First come named turns, each shown by rows before and after it. For each pair of rows after them, which turns, in which order, take the first row to the second? The first pair is done for you.
turn P:
[  0.7   4.1  -6.2  -1.0 -17.2  -0.5   2.8  -9.0  15.3  15.4  11.0 -11.8
   2.2   9.4  21.0   6.2   9.0  -8.6  -3.1 -13.6 -11.7  14.2  -7.7   2.5
  16.5 -10.5  -9.3  13.0  -3.0  -3.2 -10.0 -17.4  -6.8  -0.3   6.7  23.3]  ->  [  3.7   7.5  -8.2  -2.2 -20.2   2.0   4.1  -5.0   9.5   8.0   8.1 -12.4
   9.2  13.0  19.1   5.2  10.4  -5.1  -2.7 -16.2  -6.9  11.8   0.5   1.5
   9.0 -11.4  -6.2  10.8  -1.2  -7.3 -11.1 -12.8  -4.5  -1.8   8.5  30.2]
[  8.8   8.5  -1.7   0.7   3.8 -16.9  18.3   6.5  -8.6   0.9  29.8  14.4
   2.8  -6.5   7.1 -26.8  13.6  17.1   4.3  19.8 -12.7 -10.2 -10.9  -0.8
 -17.5   5.6  28.9  16.9 -12.7  -3.2 -25.2  10.6   5.0  15.1   9.2  -5.7]  ->  [  2.1   8.6  -6.5   5.1   9.4 -23.4  13.5   4.7  -8.0   2.8  30.5  13.4
   9.6  -0.6   9.0 -17.9   2.7  17.5   8.9  20.4 -11.6   0.8  -8.4  -8.2
 -19.0  15.5  24.2  22.5  -9.2  -6.2 -17.6  12.8   8.9   9.4   5.0   4.0]
[  9.0 -15.6   4.4  -8.4  -5.2  -3.3  14.7   0.2  -0.3  -1.6  -7.0 -12.4
  -9.7  -8.9  12.9 -13.6   4.8  -3.7  -3.0  -3.3   6.6 -22.1   3.4   5.5
  -2.5 -10.4  17.5   1.0  -6.4   1.3 -13.8 -12.4 -17.6  13.0  -1.2  -7.6]  ->  [  3.8  -5.3  -3.1  -7.1  -0.5  -4.2  12.9  -0.8  -2.2  -5.0   5.0  -3.0
  13.6  15.9   7.2   7.5 -11.6  -0.8   9.4  12.1   7.1   0.3  10.5 -11.6
 -27.9   8.5   3.1   4.5  -3.2 -13.9   4.4  16.1  -0.6  -3.8  -2.7  20.5]
[ -3.0  -2.3 -15.7  -5.9   0.4  13.2  15.9  -5.3  -1.7  -9.9   9.2  -5.9
   6.9  19.4   3.2  -3.8   5.2  -2.1   1.5   3.3  18.3  -5.6   6.6   2.2
 -11.7 -22.5   7.6  11.8   0.8 -17.6 -17.4   1.1   2.7  -7.3  10.4  20.8]  ->  [ -9.4  -6.6 -12.2   2.6  21.8  -4.9   9.1 -10.3  14.8   5.5   6.5   5.9
  -3.8  10.9   8.9   1.4 -11.1 -10.1  -3.6   1.9  24.4   3.3  -1.7   0.4
   5.7 -13.1   1.6  24.7  -4.0 -13.1 -21.0  -7.7  -3.7 -11.9   5.0   6.8]
turn R:
[-17.3   1.7  -4.9   4.0  19.3 -14.0   5.7  -7.5  14.9   7.6   3.5  -1.9
 -20.6  -2.2  -1.1   1.8  -0.8  -5.1  -8.5  -3.2   1.1   4.8 -11.4   7.8
  11.7 -13.0  -1.2  37.2  -9.4  10.8 -27.0  -5.2 -16.0  -4.8   6.6  -8.4]  ->  [-23.7  11.8  -9.0   1.0  11.9 -12.7  -4.8   0.0  -0.5   1.5  13.5  -0.1
   0.6   9.4 -10.7  16.6 -11.5   0.0   5.1  15.8  -3.3  18.1  -2.5  -2.4
 -11.2  24.1 -12.7  13.9   1.8   1.4   5.1  30.6   8.1 -11.8  -8.2   8.5]
[ -1.4  -4.1  -7.9  35.1  -4.0  16.5  -7.6 -16.2  -2.1  19.4 -30.1 -17.5
 -35.7 -15.6  39.8 -22.9  -1.1  -6.2  13.5 -12.7 -31.0 -15.2  -0.8   6.0
  33.2  -9.9  21.1 -14.5   2.6  -9.8 -13.2  -8.3  -0.1   0.4 -18.0   5.0]  ->  [ -5.4   9.0 -12.2  30.2 -11.4  24.4 -16.6 -11.7 -16.2  14.5 -21.1 -16.7
 -10.5  -2.7  31.1 -10.9  -6.7  -2.4  28.1   6.1 -36.9  -4.2   7.7  -8.7
   7.8  22.6  11.9 -35.3  11.7 -19.6  17.3  22.7  18.8  -2.3 -25.1  23.2]
[ -4.2 -11.1   2.2   3.8   8.8  -7.4  -8.4   4.2  10.3  18.2  -7.5   4.2
  -6.6 -16.4  -2.3  -9.8   1.7   3.8   0.6   3.8   5.6   3.9 -13.0  -3.2
   9.5  18.3   1.4  -7.5 -16.3   2.2  -5.9  -4.0 -11.4 -10.5 -13.8 -11.1]  ->  [ -3.2   6.4  -4.4  -8.3   1.1  14.4   2.6   6.8 -12.4   2.1   4.2  -6.0
  13.1   7.2 -17.7   0.4  14.0  14.7   7.6  -0.8  -6.8   9.9   4.7 -14.8
 -10.4   1.6  -2.7  -9.3 -10.7  -7.4   8.8   4.1   1.8  -7.9  -7.6  16.5]
turn D:
[-13.5 -31.5  -7.0 -22.5   3.6 -35.2   5.5  -8.4  10.1  12.6  35.1   2.4
   8.9   0.7   1.3 -15.8  10.8   6.4 -16.5   6.5  45.8  -2.3  -4.8 -12.8
  -2.4  -0.2  14.0   2.3 -19.6  11.9 -26.1 -28.8 -18.9  26.1   3.3 -27.7]  ->  [-15.2 -13.1 -21.3 -33.2  -0.9 -10.4  19.5 -10.8 -11.2  -3.1  43.1 -10.0
  27.3  27.8 -11.0  -7.4  21.4   7.0  -8.7  -1.3  35.7   3.1  10.3 -23.3
 -18.8 -21.8  11.2   1.9 -14.2  -6.5 -24.9 -24.4  -9.6  20.9  17.7   8.8]
[ -4.0  -2.8   2.2   9.8  -2.5 -17.4  -4.6  -2.4   5.0   2.1 -19.8  -0.5
 -19.8 -20.4  16.8 -12.4  -0.9 -10.9  -7.2  -1.8   0.5 -14.0 -16.6   9.2
  11.5   7.7   7.5 -15.6  -8.9  10.5  -3.2  -3.5  -4.4   0.8  -5.8 -17.6]  ->  [ -8.6   9.6  -4.5   0.9  -3.1   5.6  16.5 -13.4  -0.8   1.8  -9.7 -11.8
 -14.1  -2.1  12.8  -8.4   3.2  -9.3  -7.3 -23.0  -3.4  -5.8  -2.1  -0.1
   3.3 -32.4  -0.8   6.2 -13.5   2.0 -14.2 -17.2  -1.3  -2.8  14.6  15.1]
[ 12.6  -8.1  -2.8  -0.9   3.6   8.4  -0.7   4.2   3.6  -2.4   9.3   7.9
   7.0 -17.0 -12.4 -20.7  -3.3   3.8 -10.8  11.2  22.3 -23.0  24.8  11.0
 -25.7  17.5  19.0   9.6  -6.1   3.5   3.3  -8.8   6.1  10.4 -18.4 -27.1]  ->  [ 11.1  -5.6  -4.0   2.0  14.6  10.5  10.8  -2.1  10.1  -2.8  11.0   6.1
   2.9 -10.0 -12.4 -19.9   3.0  -4.2 -19.5  -4.3  20.4 -17.3  27.5  10.5
 -13.2  -6.5  15.1  29.7 -10.9   4.1 -10.4 -24.1   0.1   8.2 -10.1 -17.4]
[ 10.0   1.7   5.6  16.9  -0.8 -22.6  10.6   0.9 -14.8  -1.7 -12.1 -21.2
   5.9  18.4 -18.7   8.2  -1.0 -16.6  10.3 -20.1  -3.9  14.9   1.8 -17.5
   2.2  -4.7 -14.2 -12.9   7.8  22.4 -25.9  -2.2  -1.1 -17.6   0.1  29.9]  ->  [ 15.9  -1.7  12.6  21.6  -1.2 -29.0  -0.4   6.0 -19.2  -1.3 -12.6 -19.3
   4.9   6.8 -20.4   5.8  -6.1 -16.7  11.4  -4.6  -2.8   8.6  -0.4 -14.1
  -2.5  20.0  -8.9 -27.2  11.9  24.4 -18.1   6.7   6.1 -12.6 -13.9  21.0]
Now pairs of rows:
Between the rows of a pair lie 2 to 3 turns.
[  2.5 -11.0  -0.6  -9.5  12.9   1.4  24.1  -7.7   9.1  -0.4  -1.9  -4.3
 -16.9   7.6   3.7 -18.6   7.6  -8.8  -6.8 -22.2  12.5  -1.7   5.2  -1.5
  15.0 -39.1  11.2  28.3  -5.8  -8.9 -23.5 -18.1 -17.1 -11.8  13.0  10.0]  ->  [  4.4 -25.2   2.8  -3.0   0.2 -12.5  19.4  -1.9   2.4  -6.9 -11.2  -8.0
 -23.6  -8.9  15.8 -32.5   1.6 -12.4  -5.5  -6.6  18.1 -22.8  -1.4  11.0
  11.6 -22.0  23.1   4.7   3.2  -9.1 -22.9  -5.7 -13.5  -5.6   4.4  -2.0] | D, R
[ -5.9  10.4  -2.2  -0.1  -5.6  19.6   5.3   7.8  -0.7  -2.7  -1.2 -16.2
   6.2  13.9   2.5   3.0   1.8   8.6  12.4   5.8  -4.2   4.2   4.0   0.6
  -4.7   1.4   1.9 -13.8  10.4 -21.0   9.1  11.8   9.9   1.8  10.1  21.5]  ->  [-10.6  18.3   0.4   4.6   4.6  18.4  -5.0   0.6   3.9   2.2  -1.3  -5.5
  11.0  14.6  -2.3  12.8  -0.8   9.1  11.1  -1.6  -9.3  20.8   1.0  -4.9
  -1.0   6.5 -12.2  -6.5   5.6 -13.0  12.3   8.1   7.7   0.2   3.6  16.1] | P, R
[-17.9  24.6  -1.6 -18.1  -2.9   1.4   8.6 -11.5 -17.0  -4.0 -10.9   2.5
  -1.2  -0.9  -5.4   0.0   1.4  17.9 -13.9 -17.6 -12.4  21.7  22.8  -6.3
 -10.6   1.1  26.1   2.3  14.9  16.8  34.7   6.1   2.9 -11.2  -4.1   4.9]  ->  [-17.9  21.4  -4.4 -17.6  -4.7   9.7  18.6 -11.8 -15.3  -4.1 -17.1  -0.9
 -11.6   1.3  -3.2  -3.9   1.1  15.5 -19.2 -22.5 -10.2  16.2  20.7  -5.1
  -8.4 -17.6  28.0  10.1  13.4  14.4  21.7  -0.4  -1.2 -10.3  -1.7  15.2] | R, D
[ 12.8 -14.8   1.5  -2.7  -1.0  -5.1  -4.1   6.0  -7.1  14.3   9.0  -2.2
  -8.9 -17.6 -17.7 -31.4   5.9  20.8   4.0  34.6  36.5   0.5  -3.2  18.1
  -9.0  25.2  14.5 -11.0  10.5  -2.3  -5.7   1.7  10.1  15.8   7.3 -32.4]  ->  [ 18.7 -18.2   0.7  -8.4  -1.6   4.4   4.2   4.4  -3.8  12.3   4.1  -6.9
 -15.8 -17.7 -16.3 -40.3  17.3  22.2  -2.6  21.1  38.3  -4.0  -4.5  18.2
  -1.9   3.2  19.6   0.4   6.2   5.5 -11.6 -10.9   5.4  15.8  12.5 -33.7] | R, R
[-13.6 -28.3  -3.1  20.7   1.9 -18.8  -6.0  23.6   6.9   9.6 -37.0 -17.7
  11.2 -23.1  36.8 -18.5 -34.0  -7.5   2.9   9.9   6.7 -32.9   5.9  26.5
 -12.9  16.9  19.8 -11.0  26.9 -21.8  -7.7  -5.2  -3.2  -7.1  19.3  13.1]  ->  [-17.7 -11.2 -11.4  10.7   1.9   8.4  11.9  15.9   0.9  12.0 -31.0 -25.2
  13.5  -3.1  28.7 -16.8 -14.3  -3.1  -7.0 -17.2   0.4 -24.4  18.0  23.2
  -8.3 -28.8  12.6  17.2  21.3 -25.6 -21.6 -27.1  -7.7  -6.1  37.8  34.5] | D, R, R
[ -3.4 -12.3  21.9  14.4 -18.3 -13.1  -9.4  21.6  -9.0   9.2  -1.2  -6.5
  -6.8 -11.8  -5.4  -0.7   9.9  -2.7   7.2 -10.4  -7.0 -21.4  12.8  16.3
   6.6  -5.1  10.9 -14.4   3.5   9.0  -0.3   1.3  12.6   9.4  -2.1 -12.3]  ->  [-12.6 -10.4  17.9  27.0   3.2 -24.1 -12.6  10.7  15.6  21.6   1.8   8.5
  -5.7  -7.4   0.4   8.2  -8.5  -8.4   3.2  -7.8   5.3   0.7   8.5  12.1
  15.6   2.5  -5.4  12.4  -5.9   7.9  -1.0  -2.0  10.8  -7.2  -4.1 -12.5] | P, D
[-21.5  19.9   6.4  15.9   8.2   6.2 -14.9 -18.2  16.4 -15.8  -1.6   2.8
 -20.7  -8.2   8.8  15.6  -5.8  28.6 -14.3  11.2  -8.4   3.1 -14.2  -0.6
  20.8  21.3  -7.3  -3.6  10.7  21.2  -1.4 -31.9  -9.0  22.2   1.0 -23.2]  ->  [-27.6  27.7  -1.8  17.0  14.3  11.4  -5.9 -25.6  19.6 -15.8   2.1   4.9
  -5.5  13.2   7.1  27.3  -6.6  24.6 -12.5   6.3  -8.9  20.1  -8.3 -11.7
  12.5  13.8 -18.7   7.9  11.1  13.7  -0.3 -27.1  -6.6   9.6   8.0   5.6] | P, P, D
[  9.7 -16.9 -14.9   2.5 -21.5   6.9   8.1  16.7  -6.3 -11.2 -22.3 -25.6
  10.1  -7.5  15.9  -9.4 -15.9 -11.1  11.8  -0.3 -13.1 -22.3  -5.9 -11.6
 -12.2  -0.8  -6.1 -38.5  12.8 -25.7   1.7  15.1  12.8 -12.7   9.1  27.6]  ->  [ 14.2 -14.5 -14.4   1.1 -22.8  12.5  16.6  12.4  -7.7 -10.3 -24.2 -26.9
   2.0  -6.1  16.8 -13.6 -11.1 -11.5   8.9 -13.0 -13.9 -24.7   1.3  -6.8
  -5.5 -22.3  -2.1 -29.3   8.2 -26.1  -9.7   2.1   7.9  -6.9  13.3  27.0] | R, R, R
[-30.5  17.2  12.3 -11.9  -4.3  -9.5  -1.1   7.5 -23.1  10.8  -2.7  12.1
   5.7 -22.4   5.6   2.6 -15.7   1.9   4.7  18.0 -12.8  17.4 -36.2  10.6
 -24.0  33.7 -12.1  16.3   1.7  22.3  21.9   8.3   9.9 -26.8  15.3 -25.9]  ->  [-25.6  22.5   9.2 -15.9 -15.3  -3.7   2.7  12.7 -39.1   6.5  -0.3   7.4
  12.8 -16.0   0.3   3.5  -8.4   3.2   7.7  17.4 -17.4  13.0 -28.5   8.5
 -34.5  27.4  -9.0   5.9   8.6  17.6  23.6  15.5  14.2 -21.2  19.5 -10.7] | P, P
[-10.8  24.0   0.7   3.4  -3.2   1.1 -22.7  16.1 -10.7  -5.9  -1.2   7.1
  19.0  10.1  -9.6   6.4   2.8   2.7   5.2   5.1 -18.7   7.0   4.4   5.7
 -12.5  28.8   6.9 -11.8  -5.4  19.2  20.5  14.3  12.6  -4.6 -13.5 -10.6]  ->  [ -6.8  31.3   2.5  -0.9  -7.8  11.8 -12.3   8.6 -12.2  -4.5   3.6   2.1
  11.5  11.8 -15.2   1.1  18.7   5.4   4.2 -11.9 -27.8   4.2   9.0  12.8
  -4.2   3.0   4.1  -6.0  -6.0  29.2   5.0  -1.3   8.4   3.3  -2.7 -16.7] | P, R
[  0.5  -5.0  14.5   6.3  10.5 -20.3 -22.7   5.8  11.1  21.0   3.5  30.2
 -18.2   8.5   2.1   0.5 -33.1   0.5  11.7   8.6  35.3   5.6  -3.2   4.0
 -18.8  30.3   7.8  27.5   6.3 -11.2   6.4  27.9  -8.3  -7.3 -27.5  -8.7]  ->  [  2.2  -9.0  16.2   3.8  14.7 -18.4 -10.4   4.4  17.0  24.5  -0.6  24.5
 -37.9   7.3   7.7 -10.7 -20.1  -0.8  -0.6 -10.5  41.5   0.2  -2.0  11.8
  -4.7  -3.2  10.5  43.8   2.2  -4.1 -19.1   3.7 -25.7   1.2 -18.1 -13.7] | R, R
[ 13.4 -47.2 -13.1  18.3  11.7 -37.8 -19.9 -18.4  -4.8 -12.2  -0.8  34.1
 -10.8   2.9   4.8   3.0 -15.7   1.8   6.1  41.4  39.3   0.9  -9.5   2.2
   5.0  53.7   2.8  19.6 -18.7 -15.6  15.8  20.1 -25.8 -19.1   0.5   4.9]  ->  [ 18.0 -52.0 -14.2  11.3  13.2 -34.2  -5.8 -25.5   1.8  -4.8  -6.5  30.3
 -27.9   2.1   5.6 -12.7   1.1  -1.6 -12.1  12.7  36.2 -12.5  -7.6  11.4
  28.0   6.7  10.3  39.9 -31.8 -13.6 -17.6 -16.0 -44.5 -11.6  15.9  -8.1] | R, R
[ -2.4  11.5  10.3  -5.4 -23.8  -0.7  -9.1  11.6 -24.7   6.0  -8.6 -21.7
  -8.3 -18.9  -5.5  -3.9  33.5  -0.7   1.5 -26.2 -41.0  -8.5 -12.0   2.4
  24.0 -28.4 -19.5 -25.0   9.3  22.2  -2.6 -22.8  11.6   6.0   4.3   8.8]  ->  [ -5.5  -0.1  13.9   1.5 -25.7 -12.5 -20.8  14.5 -28.1   0.1 -10.5 -16.2
   1.9 -22.8  -2.6   4.0  10.1  -5.2  14.2   5.6 -34.8  -6.9 -16.0  -4.4
   0.4  18.4 -20.9 -44.7  16.9  11.2  21.1  12.0  23.7  -3.9  -7.6  16.7] | R, P
[  3.3  16.8  10.3  -9.8  -1.6  18.8  -2.8  -2.1 -14.8   2.7  15.8 -13.8
  10.2  16.6 -12.0  -2.5  13.3   1.9   9.3  -1.3  -4.4   2.3  17.5  -6.0
  -7.5 -29.6  -7.9  13.5  -7.1   4.7  -1.2  -6.2   3.2   0.6   5.0  13.9]  ->  [  5.8  11.3  14.0  -5.3   0.3  14.2  -0.8  -0.7 -13.1   8.5  10.2 -16.7
  -2.4   6.8  -9.9  -9.3  20.0  -0.7   3.9  -9.9  -4.6  -3.3  11.4  -0.3
   1.8 -37.1  -7.5  15.0  -8.3  11.5  -8.2 -16.7  -4.2   6.5   6.2  -1.2] | P, P
[ -9.4  -8.5  -1.6   9.9   2.4 -15.5   2.9  -6.5   8.6   4.6 -17.9  -2.6
  -2.5  -8.9   6.2  -7.8 -14.7  -5.0  -0.8   0.6  -3.9   0.7  -9.2  -3.6
  -1.0  -6.7  -5.2   9.1  -3.9  -4.2  -1.0  -0.2   1.2  -5.8  -4.9  -1.1]  ->  [-12.1  -4.7   3.3   6.6  -1.7 -15.9  -5.6  -0.8   0.6   3.5 -11.0  -2.0
   4.1  -9.8   3.1  -4.1 -14.2   0.8   1.0   7.3  -3.8   0.9 -11.2  -0.6
  -6.9  10.0  -4.6  -1.5   1.6   0.8  11.8  13.4   8.9  -1.1  -9.7  -1.0] | R, D
[  1.3  21.4   1.8  -0.2  -2.9   0.4  -9.0   8.0  -6.2  -8.4  12.8   7.9
  12.3   5.0 -15.0   9.4  -2.5   7.2  11.7  -5.3  -6.0  14.1   2.2 -10.5
 -15.3  16.4  -2.5 -10.7   5.5   0.1  16.6  18.1  15.8   2.8  -9.1   0.3]  ->  [ -7.0  20.7   1.1  -3.6  13.8   5.1   1.8  -5.3   3.8   5.8  13.2  11.5
  -2.1   8.8  -7.9   8.9   3.1   1.5  -0.3 -28.0  -4.5  21.7  -1.1 -13.4
   2.7 -12.5  -7.0  23.5 -13.3   6.5  -5.1  -9.5  -2.2   1.7   4.5   2.0] | D, D
[-26.1  16.7 -29.6  12.3  33.7  11.2   4.5 -11.9  26.8   0.0   5.3  12.2
 -13.3  18.0  -1.2  27.8  -5.0  17.2  -9.3 -42.7 -22.7  41.9  -0.6 -12.5
  20.4 -20.3 -24.8   7.9  -2.1   7.1 -14.0  -6.2 -21.0 -14.5   2.3  -9.5]  ->  [-26.7   9.8 -28.5  18.6  23.6  -0.5 -13.0   2.5  14.0  -8.8   6.7  18.1
   3.3  18.7  -3.5  38.3 -21.8  14.9   4.0 -16.8 -25.4  43.1  -4.0 -17.8
  -3.1  30.6 -16.4 -26.4  11.3   1.9  17.9  30.0  -1.6 -18.7 -11.5  -3.9] | R, D, D
[-24.9   3.8 -14.1  -9.3  -9.0  31.1  15.2 -10.6 -37.9 -11.7   6.2 -26.9
  14.2   7.9  -7.8  -2.6  13.1  16.6   7.3  -2.7  -6.6   7.7 -12.5 -21.8
 -15.0 -32.1  -4.9   2.0   2.1  -9.4  10.3  11.7 -17.5 -10.2  32.4  45.1]  ->  [-32.7 -29.7 -10.2  16.7  15.0 -17.6  -2.7 -12.9   3.1   8.0 -11.2   0.8
 -12.9 -18.9  17.6  -4.7 -23.3  -9.0   5.2  17.7  28.6  19.2 -42.1 -19.3
   8.8  12.0  -8.6  13.3  -2.4 -13.4   6.0  16.4 -22.7 -30.4  12.9  15.4] | R, P, P
[-14.0 -14.4  -8.5 -14.8  30.8 -17.9  -8.7   3.1   4.8  15.0  22.2  33.0
  20.2  -3.0 -13.7 -20.2   1.7   4.7   7.6  -6.1  23.6  21.5  -1.9  12.9
 -18.8  35.9  -6.0  16.4 -17.6  20.9  15.2   9.4  -1.6   5.8  14.6  -7.7]  ->  [-12.8 -24.6  -1.9 -14.8  32.1 -19.8  -2.1  -0.9  10.7  15.9  20.8  36.9
   7.5  -8.6 -13.3 -27.2   4.9   2.8   1.3 -15.7  26.4  10.8  -5.6  19.7
  -4.1  21.1   0.3  27.0 -20.0  25.4   2.8  -7.7 -11.4   9.8  22.7 -17.4] | R, R
[ 15.0   6.0   8.0 -26.7   2.6  33.4 -10.4  -0.6   1.7  -0.2  41.7   6.8
  28.8  35.7 -32.9 -11.1  43.1  10.3   4.0  14.9  36.9  13.5  15.4 -15.9
 -14.2  -5.2   8.2  26.7  -9.1  20.9  26.9   2.4   8.8   3.4   2.3 -48.4]  ->  [ 10.3  -4.1  11.1 -18.7   4.9  19.3 -17.1   2.0   6.2   3.1  39.0  10.7
  27.9  25.9 -30.8  -7.7  28.2   9.2   5.7  24.8  40.6  13.1   8.6 -20.1
 -17.7  20.6   6.6  19.1  -3.5  17.4  32.9   9.7  10.2   0.3  -4.7 -55.1] | R, R
